0: [136  82 126 100  77 150 224 160 164 107 155 179 113 118  75 127 142 196 140  70 139  62 154 139  97 175 119 165 127 157  97 161]
1: [135 131 120 161 102 128 144 112 151 112 138 156 111 145 117 139 153 143 150 131 163 112 108 103 132 126 132 124 130 104 140 132]
2: [112  92 136 111 148 121 166 154 142 155 154 155 106  88  88 124 158 155 136  94 133 109 133 135 100 152 159 168 116 134 116 137]
3: [157 110 116 104 138 151 179 153 120 133 115  94 122 120 129 203  97 152 133 142 100 136 124 154 128 182 139  76  90 145 156  99]
4: [147 125 136 160 100 124 163  98 156 126 142 122 165 133 116 112 117 129 115 121 136 111 132 128 148 106  98 160 106 145 157 182]
5: [150 145 131 133 122 141 174 100 109 117 123 116 120 138 134 142 102 143 114 129 149 113 101 141 177 150 124 151  97 146 147 134]
6: [127 141 112 112 119 122 109 155 106 155  89 125 101 122 200 152  72 133 141 114 124 190 112 162 135 143 118 100 177  64 157  77]
7: [133 140 148 129 138 119 101 103 167 127 129 156 104 133 101 145 179 184 174 152 156 105 118  52 127 138 141 145 138  96  94 113]
8: [126 116 145 110 161 154 108 133 157 150 111 148  88 133 124 175 134 142 108 115 154 128 121 127 124 160 136 108 102  54 123 114]
9: [134 140  86 113 102 121 139 133 135 185  96 111 145 150 197  95 109  80 114 131 124 134 127 186 149 109 145 115 109 122 159 149]
10: [123 156 112 139  85 162 168  81 137  93 109 139 147 158 121 121  98 158 116 142 147 113 124 117 129 114 108 104 112 163 144 139]
11: [ 99 140 167 150 130 120 100  98 114 119 142 156 127 174  84 110 172 138 112 145 151 122 120  98 130 138 109 138 115 101 129 160]
12: [117 129 149 129 160  83  31  96 156 152 146 130 148 102 166 149 136 104 118 102 112 141 115 116 135 113  88 136 177 146  88 118]
13: [144 124 145 163 102 120 102 125 142 107 168 157 173 131 119  97 103 122 129 111 121 125 136 129 147 112  97 133 148 145 123 173]
14: [137 155 101 142 112 129 112 146  77  94 121 146 117 125 134 111  74 152 144 123 122 184 143 133  83 139 119  99 177 110 139  87]
15: [147 117 120 121 105 137 151 126 109 138 143  94 158 115 144 128 104 112 128 139 131 143 119 162 152 115 108 121 155 147 139 128]
16: [124 143 122  88 112 136 121  96 138 171 164 168 112 128 167 144  83 132 168 162 127 122 125 162 162 140 186  90 132 148 134 117]
17: [135 109 154 127 152 154 192  98 157 140 122 125 128 148 119 190 160 181 140 129 140 111 140  94 140 143 145  89  66  98 145 116]
18: [147 144 111 113 131 140 108 110 149 174 109 160 143 138 160 143 124 129 144 156 129 127 117 150 168 151 151 127 112 123 152 115]
19: [158 114 127 119 118 135 133 121 137 133 109  83 136 143 151 121 108 124 129 119 142 131  90 124 133  96 133 138 144 111 131  95]
20: [148 124 108 158  86 148 193 139 129  93 115 134 146 117  86 106  88 136 131  94 144 109 107 118 121 122  79 146 151 132 151 151]
21: [113  84 144 143 138 125 104 141 154 111 107 129 123  99  77 155 164 138 120 121 140 137 142 119 112 131 143 128 115 113 162 162]
22: [121 111 138 117 148 119 119 129 142 132 151 131  80 134  85 142 182 161 154 149 138 112 141 112 104 158 158 119 121 115 114 117]
23: [123 126 161 108 170 113  62 129 118 124 157 117 165 137 117 133 153  93 111 183 147 121 158 111 125 130 136 122 118 147 109 127]

[122 159 154 123 144 135 139  96 143 127 143 120 143 128 120 148 200 122 115 183  98 112 154 116 141 124 151 111  58 147  80 172] 23 22 11 17 1
[146 152 120 144 114 119 118 154  93 140 146 136 146 130 143  67 125 121 140 129 123  96 134  97 111 109 124 164 156 163  95 134] 13 15 19 4 1
[153 144 119 110 108 126  41 110 142 159 130  97 160 133 193  88 149 106 129 126 131 108 137  89 141  70 123 139 148 147  49 104] 12 19 23 13 15
[112 115 142 160 126 132  87 151 127 120 136 144 153  91 164  92 131 154 145  68 135 167 135 108  91  83 141 129 171 118 102 147] 13 14 12 19 21
[131 153 113  92 135 122 146 106 167 159 121 174 140 133 171 163 115 122 140 174 131 120 117 168 161 176 164  95 111 117 161 121] 18 16 5 9 3
[161 141 141 138 125 135 137 125 124 136 111 107 165 132 109 107 140 107 127 153 102  90 135 136 161 102 105 127 117 145 138 178] 4 15 13 5 10
[156 140  99 137  91 156 196 109 121 124 114 135  94 148 105 145 114 130 122 139 126  77 112 123 162 126 148 154 113 125 170 139] 5 1 10 4 20
[135 164 115 103 128 145 106 115 115 128 130 122 145 128 190 113 122 137 157 131 136 158 137 135  72 118 101  63 120 146  57  82] 14 19 15 18 23
[138 112 151 168 143 113 107 179 133 131 119 113 180 136 122 101 132 160 182 128  96 138 147  93 104  82 100 121 168 144 112 138] 13 19 15 21 1
[117 175 120  97 158 120 117 131 143 153 118 169 119 125 143 151 141 134 154 183 122 119 143 124  95 150 148 121 129 115 143 110] 18 22 16 8 1
[131 127 132 126 179  97  81 125 132 174 147 107  78 112 135 122 176 118 151 121 105 100 127 116  85 132 155 135 148 127  68  99] 22 12 2 7 23
[105 105 152 144 118 135  74 130 149 141 131 146 152 103 141  88 144 151 138  69 149 141 103 104 120  70 156 162 175 109 104 114] 19 13 12 1 21
[117 136 105 122 148 148 193 118 151 130 132 141 126 127 100 169 175 178 142 125 140 122 125 108 115 160 137  98  94 107 128 133] 17 22 1 2 8
[130 111 123 140 135 110 146 148 126 110 122 110 136 108 150 120 102 118 120 101 142 140 101 143 127 153 101  94 156 145 143 118] 15 19 20 5 14
[149 141 133 107 135  94 134 146  90 115 152 127 145 140  97  52 126  95 146 165 125 106 135 103  82 159 125 168 152 155  92 131] 23 13 11 15 22
[116 136 116 127 133 118 124 115 103  97 128 112 162 149 125 134 114 105 116 152 113 145 132 150 116 145 124 108 119 140 158  95] 15 19 5 23 10
[132  94 108 129 111 119  97 158 114  99 111  93 173 122 148  98  87  75  82  92 135 170 148 181 112  86 111 127 134 133 130 152] 15 13 9 19 4
[147 128 120 122 144  91  52 140 125 137 123 129 148 110 159 104 152  94 127 130 121 130 118 134 145 124 136 140 160 109 105 119] 12 23 19 18 15
[108 151 137 127 157 138 119 129 126 122 121 135 115 126 143 143 152 152 151 155 139 142 142  98  94 126 124 105 128 138  92  88] 22 7 1 23 8
[123 143 127 125 103 142 117 138 124  95 138 124 142 138 106 137  99 122 128 133 120 150 132 131 120 120  93 121 137 133 132 122] 15 13 10 19 14
[ 86 159 139 165 135 147 146 137 125 134 148 125 147 184 139 149 102 175 128 154 129 136 160 107 113  96 133 123 148 142  92 125] 10 1 15 11 13
[123 107 139 146 109 158 157 118 143 131 145 155 101 129 107 146 154 166 111 108 129  94 133 117 117 119 122 121  96 155 120 171] 1 2 4 21 10
[150 107 142 144 138  90 117 132 179 129 149 121 120 116  84 145 113 122 135 117 135 123 108 102 188 126 158 173 150 111 163 116] 1 21 19 4 5
